Turns, then the turns between two rows, first turn first; the first pair answered
k607:
[-34   0  13  10  12  11   2   2  -9 -20  13  24   5  38 -21  19  14  -4
 -13 -16 -21 -27] |-> [-10  -2   5  -2  38   2  16   8 -28 -17   9   8  -1  31  31  19   9   0
  13 -18 -21  -5]
[ 20   6 -11  -6 -41  -8  22  12  -7  16   0  17   3   1   5   7  55   3
  17  22 -29  24] |-> [ 21   5 -11  -6 -46 -10  17  12   0  18  -4  21   3   6  -4   5  47   4
  11  24 -31  24]
[  7 -14  -9   0  -1 -10 -40 -42  -3  -5   4   2   2 -28  12   1 -21 -10
  17 -13 -22 -27] |-> [  5 -13  -7   5  -4  -6 -36 -38  -3  -9   2   6   5 -28   8   7 -19  -7
  10 -14 -28 -31]
[  1   5  29 -16  13 -21  46 -10 -23 -11 -22  -3  -5  31  35  -8  -8  -2
  12  11  60  35] |-> [ 11 -13  29 -27 -16 -26  38 -15  15 -15 -21 -15   1  35   8 -28 -18  -2
  -2  30  54  26]
k395:
[-30  18  -8  -1 -43  -3 -12  12  21  30  21  -6 -20  12  12  18  60  -2
  10  -9   0  -3] |-> [-26  -9  13  -3   2  -2  -7 -17  28  13 -18 -33 -18   3  -7  16 -44 -31
 -43 -14  29  14]
[ 31 -37 -26   6  17 -15 -18  -4   9  -1 -20   9   3  -8   5  46 -45  -4
 -20  -3   1  -2] |-> [ 31 -25 -37   2 -12 -19 -27  11   8   9  10  26   2  -6  12  48  22  13
   8   0 -16 -11]
[ 43  11 -23  -9  46 -21   7  21 -38  -2 -16  -2  -5  -9  59  23 -13  -2
  -8 -15  -1  23] |-> [ 31  28 -28   3  20 -13   8  32 -49  10  -4  21  -1  -2  56  35  23   4
  -1 -18   0  21]
[-28 -11  27  -1 -12   6  12   8  17  -3  16   8 -10  31  -2 -20  16  20
   4  10   3   8] |-> [-19 -23  32  -6   7   4  12  -1  25 -11   6  -6 -13  18  -7 -23 -13  13
  -1  12   3   9]
k880:
[-12  29 -18  -2  -1   1   8  42 -35  -1   3   6  10  17   7  37 -18 -21
 -23 -24   1  23] |-> [ -6  22 -25  -7 -15   8   1  38 -22  -2   2   6  15  15  -4  38 -26 -24
 -37 -20  -1  19]
[-25  16 -17   1  14   6 -11   7  -7   3  -9 -22 -25 -19  -9   4  15   4
   7 -19 -11 -16] |-> [-32  19 -13  -5  23   5  -6   6  -7   3 -15 -24 -23 -21   0   3  11   8
   4 -24  -2 -13]
[-29  14  -1  20  -9   3  23  23  -4  10  11  14   9  22  15  15  20   6
  -5 -19  23   8] |-> [-26  13   0  21 -12   7  20  23  -5   5   8  16  11  23   8  13   9   3
 -13 -19  23   9]
[-28   8   0  26 -21  18  13   7 -31  -4 -23  14 -22  13 -31  -3 -18 -12
 -19  10   9  34] |-> [-20   6  -3  19 -37  20  10   5 -14  -2 -17  13 -21   5 -48  -9 -10 -11
 -26  13  -1  25]

Between the rows of a pair lie 2 to 4 turns.
[ 35   4 -77  -1 -95 -10   7  43  12  40   4  23   6  22 -24  15  39 -15
 -45   5 -18  17] |-> [ 27  32 -78  13 -55  -6  16  57 -50  41   0  30  -7  19  22  41  54 -17
 -15 -21 -16  24] => k607 k607
[-56  -2  43  12  31  16   6 -22   2 -20  -5  14  -1  15 -30 -10 -13   2
 -31 -15  27 -20] |-> [ 10   1  -6 -14 -20  -8  10  13   9  13  27   9   6  21  31 -19  67  30
  31  12 -11   0] => k607 k607 k880 k395
[ -6  11 -14  15  55  15   8 -35   1 -25  -5 -47 -12 -19  12 -11 -19   7
  25  -1  -7  -7] |-> [-27  41 -21  31  22  25   3 -18 -19 -15  21 -15  -7  -8   4   5  42  20
  40  -8 -14 -18] => k607 k607 k395 k607
[-14  15  -9   2  84   5  27 -29 -32  11 -14 -52 -28  -6  47 -16 -29 -45
 -10 -13  28  50] |-> [ 36  -3 -43 -31   5 -13  17 -12  25  30  31 -68 -20   5  50 -50  48 -10
  30  30 -11  43] => k395 k607
[-55  -7  44  -5   9   9 -19  12 -23 -44 -18  30 -14 -18   3  23 -35 -20
 -15 -46  14 -14] |-> [  1 -40  27 -39  11 -18  -3   8  15 -42 -24 -18 -11 -19  37  -9 -65 -20
  -7 -19   3  16] => k607 k607
[ 40  19 -50  -9 -34  -8   7  25 -20  42  -4   6   7   5  19  28   3  -8
 -10 -13  -9  16] |-> [ -4  28 -31  10 -30   4  -1  18 -30  29 -12  31   3   6 -15  40  -7 -25
 -40 -27   5  -2] => k607 k395 k607 k607
[-15  22 -17  -3 -61  10 -18   9  18  23   5  12  12  12 -36   4  20 -17
 -29  -5 -11  -3] |-> [-25  50 -13  14 -16  15 -18  14 -24  18   9  18   2   3   3  16  53   1
  25 -21 -16 -11] => k395 k395 k607 k880
[-23 -28  11   0  28 -10  26 -21  28 -14 -13 -54  -7 -18 -12 -34 -62  -7
 -24  11  17  24] |-> [-77  13  23  34  43  10  12 -16 -18 -19 -10 -18  -9 -14 -28  -6 -32  -8
 -23 -20  23   2] => k607 k607
[-11  16 -26 -13 -13 -11   1  -1 -71  26  14  23  14   9  15  39  28  -1
 -13 -69  32  38] |-> [-26  11 -15  -8 -31  -4  -4  -6 -59  21  24  39  18  13 -20  31  30  -2
 -33 -63  30  30] => k607 k607 k607 k607
[ 22 -37   9 -13 -41  -1  16  -1  43  10  -7 -17   9  14 -21 -24 -28   1
 -32  13   8   9] |-> [ 41 -33   5 -25 -14 -10   6  -2  40   2   7 -36  -4  -2  10 -32   0  20
  25  24 -14  -1] => k395 k880 k395 k395
[-39 -26  39  16 -22   7   3   1  26 -10   8  15  17  22 -41 -20  -3  20
 -44  14  41  -1] |-> [-12 -45  25   0 -17  -4  11   3  42  -5   5  -5  16  25 -26 -33 -18  18
 -43  28  36  11] => k607 k607 k607 k607
[ -1 -22 -21  16 -53   2  24  28   6  26  32  69  26  33  -1  -6  13   5
 -50 -20  15  -2] |-> [  1   1 -10  20  60  -2  24   2 -55  -3   6  37   2  -7  61  19 -28  -3
   5 -45  14  -3] => k395 k607 k607 k607
[-11  21   3  45  -1  -9  23   0 -45   2 -35  60  19  13  38  24 -29  -7
 -24   2  38  12] |-> [ -5 -14   4  34 -44 -10  10 -15   6   3 -35  53  25  15 -16   1 -40  -4
 -57  25  31  -6] => k607 k607 k607
[  0 -17   7  -3  38  -2  13 -15   4  -4 -21 -13  -1  -7  15 -11 -53 -15
 -14  -2  14  10] |-> [-36  -1  19  17  44   8  13 -16 -18 -10 -15  11  -4  -7   3   7 -34 -13
 -11 -16  19   0] => k607 k607 k607
[-54   5  34  16 -30   4  -9  11  13   0  45  22  -1  14 -11 -20  88  47
  44  21   1 -18] |-> [-66  16  42  40  42   2  29  19 -56   1  -3  20  -5  18  44  12   0  15
  12 -20  42  32] => k395 k395 k395 k607
